In the data rows, the value 500 means zero.
Here are some points:
{340, 501, 363, 557, 483, 487, 491, 525}
{334, 479, 383, 537, 496, 480, 488, 513}
{876, 789, 608, 827, 255, 424, 485, 714}
{431, 450, 475, 425, 539, 532, 510, 458}
{930, 728, 367, 732, 322, 457, 438, 639}
{723, 592, 287, 598, 423, 480, 484, 571}
{483, 503, 487, 423, 586, 529, 500, 473}
{510, 437, 534, 449, 530, 517, 503, 482}
{321, 469, 458, 535, 490, 465, 497, 514}
{493, 434, 521, 454, 543, 518, 502, 437}
{345, 476, 400, 534, 485, 453, 491, 483}
{496, 418, 619, 488, 519, 497, 485, 476}
{585, 544, 295, 608, 428, 462, 501, 585}
{513, 472, 520, 449, 535, 529, 491, 456}
{531, 413, 550, 464, 532, 509, 519, 514}
{548, 443, 603, 458, 530, 494, 497, 456}
{520, 471, 478, 436, 546, 492, 514, 441}
{362, 433, 589, 506, 491, 475, 514, 480}
{448, 467, 498, 425, 554, 522, 516, 475}
{528, 419, 606, 463, 509, 493, 499, 473}
Here are 12 more points, each followed by its number:
{456, 497, 486, 404, 570, 546, 512, 427} 0
{349, 607, 585, 391, 591, 574, 490, 421} 1
{332, 546, 523, 400, 581, 544, 510, 439} 2
{448, 563, 503, 413, 578, 502, 511, 443} 3
{736, 609, 389, 654, 362, 461, 486, 646} 4
{478, 446, 487, 444, 556, 509, 500, 455} 5
{516, 415, 573, 445, 525, 509, 509, 468} 6
{502, 461, 507, 436, 553, 538, 502, 477} 7
{531, 445, 522, 449, 567, 495, 509, 446} 8
{369, 465, 622, 504, 512, 479, 468, 458} 9
{559, 550, 265, 557, 426, 456, 492, 531} 10
{383, 441, 624, 522, 508, 489, 496, 503} 11
Which three of these numbered points are nearest to each point below, ignoring the 2 directions in which the first points spread most? Their numbers follow each, nearest first.
{395, 429, 595, 512, 508, 506, 508, 498} > 11 9 6
{430, 455, 649, 516, 501, 484, 503, 505} > 11 9 6
{537, 455, 544, 462, 538, 506, 495, 446} > 5 8 6
{378, 470, 522, 537, 481, 469, 528, 520} > 11 9 6
{512, 419, 594, 471, 506, 530, 513, 474} > 6 4 5
{494, 503, 487, 402, 557, 499, 506, 475} > 0 7 5
{335, 532, 534, 445, 577, 544, 528, 440} > 2 3 1
